In the rows, 128 means zero.
One turn sends every row of this set to another row. A few are shown first. Where does it send the rows asked after them?
J_85: [116 124  95  98 116 139 109 121 119 139 142 131 126 127 129 137 126 100
  60 129 136 115 112 139 129 134 119 136 134 130 137 134 135 134 134 116
 132 147 135]
J_554: [114 128 155 105 119 117 137 113 131 129 137 149 122 101 134 109 121 133
 142 137 123 151 140 119 127 146  78 146 132 112 157 147 120 133 107 121
 121 118 115]
J_574: [109 121 143 136 156 115 120 126 130 129  98 121 118 116 127 124 127 150
  79 146 128 100 140 135 137 128 128 135 135 119  93 118 142 127 116 117
 119  94 130]
J_303: [117 127  98  98 116 141 106 123 124 129 131 135 122 135 122 130 124 109
  55 124 126 127 113 132 130 141 120 131 126 129 136 146 132 135 129 117
 127 152 144]
J_53: [129 128 123 129 118 136 120 126 115 125 137 112 128 174 131 156 132 116
 123 118 110 155 113 104 121 145 126 132 122 142  89  94 137 124 112 114
 125 125 140]
J_241: [107 120 138 134 154 116 120 124 132 131 101 123 115 115 130 120 125 149
  79 145 129 104 141 137 137 126 129 131 131 121  93 117 139 124 116 115
 120  91 132]
J_98: [115 128  99 129 120 138 129 132 139 129 107  87 113 125 135 119 126 122
 151 127 104  79 118 137 112 120 143 133 123 123 115 131 120 140 124 110
 127  87 133]
J_658: [129 131 128 133 121 136 116 131 117 123 133 108 132 176 128 159 132 121
 123 115 111 154 113 103 120 145 128 134 127 140  91  97 140 127 113 117
 125 133 137]
J_649: [116 142 133 146 120 128 122 113 155 131 136 153 119 107 117 125 118 118
 138 135 141 156 128 113 119 106 159 139 127 124 164 131 142 119 163 123
 131 147 146]
J_448: [114 131 161 109 120 115 136 116 130 132 139 146 124 103 132 113 121 132
 147 139 126 144 139 119 127 146  80 151 137 111 157 148 123 137 111 120
 120 123 113]
J_419: [156 128 106 113  96 151 135 128 128 134 122 140 127 131 133 114 118 117
 183 129 132 144 167 142 128 124 116 130 115 135 125 142 125 114 129 123
 120 138 137]
J_957: [128 128 123 132 117 134 120 127 114 129 138 109 130 172 132 161 134 116
 125 120 112 151 112 107 121 144 127 134 129 140  92  89 139 123 116 115
 127 129 138]
J_993: [114 131 161 108 122 115 136 116 132 129 135 147 126 103 130 113 123 133
 146 137 124 147 140 116 126 146  80 149 135 110 159 149 122 136 107 124
 117 124 115]
J_748: [158 128 119 120 103 143 131 135 124 140 120 127 137 130 127 130 120 119
 193 132 139 131 168 145 125 123 120 143 132 131 129 137 136 119 135 124
 116 148 119]
J_356: [114 140 129 144 118 129 124 111 155 131 138 156 117 106 118 123 117 119
 135 134 141 158 130 115 121 105 159 136 124 125 163 132 138 118 163 121
 131 145 149]
J_751: [115 131 108 135 125 139 125 137 138 128 103  79 122 127 131 127 124 128
 155 129 106  77 119 134 112 121 146 136 129 118 119 132 125 143 126 112
 125  98 127]
J_668: [115 134 104 129 124 141 124 139 147 113  95  85 115 132 122 113 124 133
 147 121  99  92 121 130 117 124 147 129 114 119 117 145 118 143 119 112
 124  96 138]
J_300: [117 130  97 127 119 141 127 132 141 120 103  90 111 127 130 113 126 126
 149 125 102  87 119 135 115 123 145 126 113 122 115 138 114 137 121 109
 127  88 141]
J_420: [106 123 138 131 153 118 120 122 132 129  99 122 113 117 129 117 124 150
  78 145 125 107 139 136 138 128 130 128 130 121  93 119 137 125 113 117
 120  90 136]
J_117: [118 127 108 105 122 135 106 126 114 143 138 123 134 131 124 150 127 104
  63 131 138 107 113 138 127 136 122 148 148 124 141 132 143 137 136 117
 127 155 124]
J_614: [130 129 129 135 121 134 119 130 115 127 136 108 134 173 130 163 133 116
 125 119 114 151 113 105 118 143 126 137 131 141  92  91 140 125 113 117
 124 131 136]
J_270: [116 136 110 134 127 138 124 143 141 121  94  79 120 133 121 122 126 135
 152 123 103  83 123 130 114 123 148 133 125 119 120 144 123 146 124 113
 122 102 133]
J_134: [158 133 120 121 105 147 129 140 128 130 111 129 135 137 121 126 117 127
 187 128 132 140 168 139 126 128 121 138 126 130 131 148 136 122 131 127
 113 153 126]
J_483: [107 124 141 134 154 118 122 127 132 125  96 125 117 119 125 118 123 154
  77 144 124 110 142 133 138 128 130 131 129 121  92 123 139 125 115 116
 118  95 136]
J_359: [114 130 157 108 119 115 135 114 129 130 142 148 124 100 133 113 121 130
 144 139 125 144 139 119 127 145  77 148 137 110 158 146 121 133 108 119
 121 120 115]
J_544: [129 129 127 132 117 136 118 131 116 123 133 111 130 177 129 155 131 119
 121 116 111 157 114 103 121 147 127 128 125 142  91  95 138 125 113 114
 125 133 140]
J_220: [114 133 158 107 120 116 136 116 130 126 135 147 122 103 131 110 121 134
 144 138 123 150 140 115 126 147  79 147 133 112 155 152 121 135 106 121
 119 122 119]
J_683: [118 132 116 109 127 134 102 134 120 134 124 121 135 139 115 147 124 117
  64 125 132 115 116 131 129 140 127 144 146 123 144 146 143 142 133 121
 125 169 126]
J_61: [115 140 132 146 120 127 122 112 155 134 139 155 120 106 117 126 118 118
 138 133 143 154 127 116 118 105 159 137 128 122 161 130 140 119 162 121
 129 147 144]
J_907: [116 132 110 103 122 139 106 131 125 123 122 127 128 141 112 134 124 120
  59 120 125 128 117 129 132 145 125 135 131 124 141 154 138 141 128 122
 125 165 140]
J_927: [156 133 112 117  98 151 130 137 132 126 112 137 128 135 123 115 119 125
 182 126 128 149 170 137 130 127 120 130 115 132 127 152 129 120 130 125
 116 148 135]
J_496: [155 125 110 116  97 146 133 130 122 140 128 134 131 126 134 123 119 112
 189 135 137 134 165 147 127 121 116 140 124 134 125 133 131 116 133 119
 120 137 127]
J_842: [108 123 144 135 155 116 118 129 133 127  97 121 120 119 125 120 124 154
  79 144 127 105 142 134 138 129 131 131 132 118  94 123 140 127 116 118
 120  98 130]
J_424: [116 140 131 146 120 129 121 112 156 129 137 155 119 108 117 122 117 118
 136 132 140 158 128 114 119 108 159 136 124 123 161 132 139 119 163 121
 131 146 147]
J_306: [115 139 130 146 119 128 123 111 155 133 141 155 119 105 120 125 119 118
 137 134 144 158 127 114 117 106 156 135 126 124 162 127 138 119 165 120
 130 143 146]

J_748 -> J_419
J_668 -> J_751
J_61 -> J_356
Now find these:
J_117 -> J_303

One turn sends every row of this set to another row. A few are shown first. Where does it send the rows asked after them?
J_812: [149 108 102 121 105 136 140 125 111 115 121 108 105 119 106 107 134 135
 108 126 103 115 127 153 119 140 112 143 106 166 129 103 128 141 165 139
 123 124 116 121 152 158 141 109 116 123 119]
J_282: [137 136 129 105 129 145 120 128 121 126 110 119 137 137 131 138 114 132
 141 121 130 162 139  99 126 108 135 112 121 108 130 127 112 143 102 105
 117 101 140 148 146 148 140 150 138 122 123]
J_926: [125 118 125 141 140 143 134 137  98  89 137 146 135 119 118 144 126  90
 127 127 114 103 132 110 129 155 157 120 125 142 139 139 132 124 139 114
 119 138 115 120 105 136  81 121 114 127 134]
J_404: [115 137 115 151 119 124 118 120  94 104 139 140 122 144 126 108 125 153
 104 129 122 126 145 128 118 142 124 118 131 130 128 108 109 131 153 137
 150 140 119 107 104  91 111 142 147 138 145]
J_891: [140 140 155 118 111 128 130 123 149 140 125 134 112 132 133 122 127 129
 122 144 156 127 104 141  98 144 125 131 100 143 142 131 111 147 109 141
 102 134 118 136 147 128 126 141 123  94 106]
J_366: [164 104 140 152 130 149 148 121  92 117 130 121 129 140 143 124 133 129
 115 119 117 129 135 155 145 126  96 113 111 150 139 110 148 144 113 128
 144 144 133 117  88 132 113 132 121 103 120]
J_111: [155 108 102 127 107 134 143 126 113 108 126 113 115 118 104 108 134 140
 116 129 104 113 128 158 121 141 111 147 108 161 130 105 129 139 164 147
 126 122 102 122 149 149 152 111 117 127 123]
J_266: [125 148 112 142 127 120 116 116  90 106 137 134 129 137 130 107 123 146
 110 129 131 132 136 135 117 146 133 117 123 144 125 116 107 142 153 151
 150 138 114 106  93  97 121 142 154 135 145]
J_135: [154 151 136 147 137 147 132 126 163 121 146 100 121 116 131 141 116 116
 138 124 144 117 124 121 120 100  82 146 128 112 112 142 115 128 131 114
 121 122 126 115 108 137 117 145 115 111  90]
J_465: [121 140 105 151 121 122 115 128  90 108 141 135 121 144 129 111 123 140
 105 134 130 139 135 135 120 147 130 117 129 139 124 113 116 135 157 151
 138 133 120 111  90  85 130 128 150 130 132]
J_452: [117 142 122 145 132 120 113 126  88 105 142 136 126 140 134 113 121 146
 107 131 134 134 141 131 123 134 125 117 130 139 129 116 112 142 157 144
 154 140 122 116  93  96 121 143 151 139 147]
J_193: [138 151 136 130 112 146 109 156 107 139 148 143 137 127 102 122 141 143
 146  84 124  94 126 143 118 150 140 136 110 114 115 136 130 137 134 127
 127 145  88 111 120 141 127 110 109 119 162]
J_922: [110 116 134 135 138  91 122 146 124 124 132  97 123 123  98 157 139 117
 132  98 113 129 116 153 130 106 142 114 133 140 108 148 127 110 117 127
 120 108 130 105 102 152 116 150 129 118  87]
J_33: [133 128 129 115 124 139 127 118 115 134 108 121 146 135 129 140 117 126
 129 123 128 153 145 112 130 118 143 105 133 114 118 123 127 149  97 107
 118  92 138 158 142 161 141 141 131 121 118]
J_547: [140 128 135 110 130 142 120 124 115 127 114 133 144 128 131 140 113 137
 126 114 128 161 138 106 136 111 130 110 130 110 125 125 117 142 103 107
 113  96 140 155 150 143 145 144 133 130 129]
J_504: [150 101 105 137 100 138 144 133 112 110 128 116 108 130 105 107 134 139
 111 130 103 121 134 153 114 132 115 139 101 163 128 100 121 137 159 136
 126 124 111 107 152 153 139  99 117 127 125]
J_272: [141 146 140 142 107 141 119 151 116 137 140 143 124 132 103 128 141 144
 147  85 120 100 138 139 121 152 139 142 107 116 112 132 134 123 133 114
 139 148  97 105 117 142 127 109 110 127 171]
J_797: [136 155 142 129 108 138 107 141 103 143 143 144 127 126  96 118 138 139
 132  87 126 101 123 133 124 150 146 142 118 108 115 142 137 128 134 121
 124 143  93 112 114 135 129 108 115 120 168]
J_866: [141 149 138 134 110 141 118 150 112 137 143 146 131 132 107 129 140 141
 148  82 122  97 123 141 120 146 143 139 110 116 107 140 132 137 136 115
 124 142  93 110 110 139 127 106  98 118 163]
J_478: [123 130 113 125 151 114 122 137 143 153 105 124 147 123 139 142 114 127
 141 127 122 117 120 135 139 120 142 119 108 142 123 145 104 121 104 152
 109 123 128 117 119 125 154 116 101 140 148]
J_965: [122 143 118 119 151 130 144 140 108 134 119 117 114 127 117 157 132 116
 113 108 135 126  96 132 130 120 114 148 139 128 151 148 116 137 121 153
 157 142 110  98 142 113 129 154 118 132  99]
J_923: [160 159 136 151 142 148 138 120 157 120 143 105 124 113 135 144 124 116
 127 129 150 120 124 135 108 117  82 149 132 122 109 147 118 130 131 103
 122 126 128 117 103 138 116 138 113 114  96]
J_785: [160 159 137 150 134 147 132 124 156 111 140  98 129 110 135 138 117 113
 127 125 141 122 122 130 111 117  85 145 136 126 110 152 118 119 126 104
 125 126 133 127 107 138 115 149 117 120  93]
J_96: [155 115 138 121 121 135 100 129 113 106 105 148 101 100 137  96 136 130
 152 109 120 118 129 164 142 114 139 130 123 132 129 127 144 114 137 114
 141 129 142 134 144 144 107 117 113 135 125]
J_627: [153 115 101 130 109 142 134 129 110 109 125 108 108 129 100 112 144 135
 114 126 116 124 132 162 120 133 106 154 110 161 129 108 133 136 156 144
 119 127 106 124 147 157 154 100 109 130 130]
J_615: [106 114 126 127 140  90 134 141 128 124 127  92 116 125  97 154 140 115
 138 118 112 139 118 136 139 112 147 115 114 135 103 139 119 111 115 128
 112 119 125 106 110 152 117 160 129 114  90]
J_324: [113 111 129 130 133  98 125 149 120 126 136  95 122 119 103 156 138 112
 134 110 120 141 122 150 138 114 149 107 127 143 103 152 125 113 114 128
 115 125 130  99 113 161 116 157 133 125  87]
J_783: [164 165 140 154 137 137 124 127 148 109 140  96 128 115 131 138 115 111
 127 129 151 120 121 124 111 119  84 144 140 116 119 141 118 139 133 107
 127 120 139 127 113 142 111 136 119 119  92]
J_116: [142 126 128 116 129 144 122 122 114 122 119 125 149 126 129 136 111 134
 128 122 124 158 136 106 131 112 134 102 132 112 120 128 119 145  95 100
 115 101 139 154 152 149 146 144 125 122 116]
J_963: [102 113 122 129 132  90 126 151 117 129 131  97 120 121 100 156 137 111
 133 115 108 141 113 150 135 121 144 116 122 141 109 150 127 117 120 130
 112 123 134 102 118 154 109 156 133 118  91]

J_452 -> J_923
J_891 -> J_96
J_272 -> J_615
Now find these:
J_785 -> J_111
J_922 -> J_465

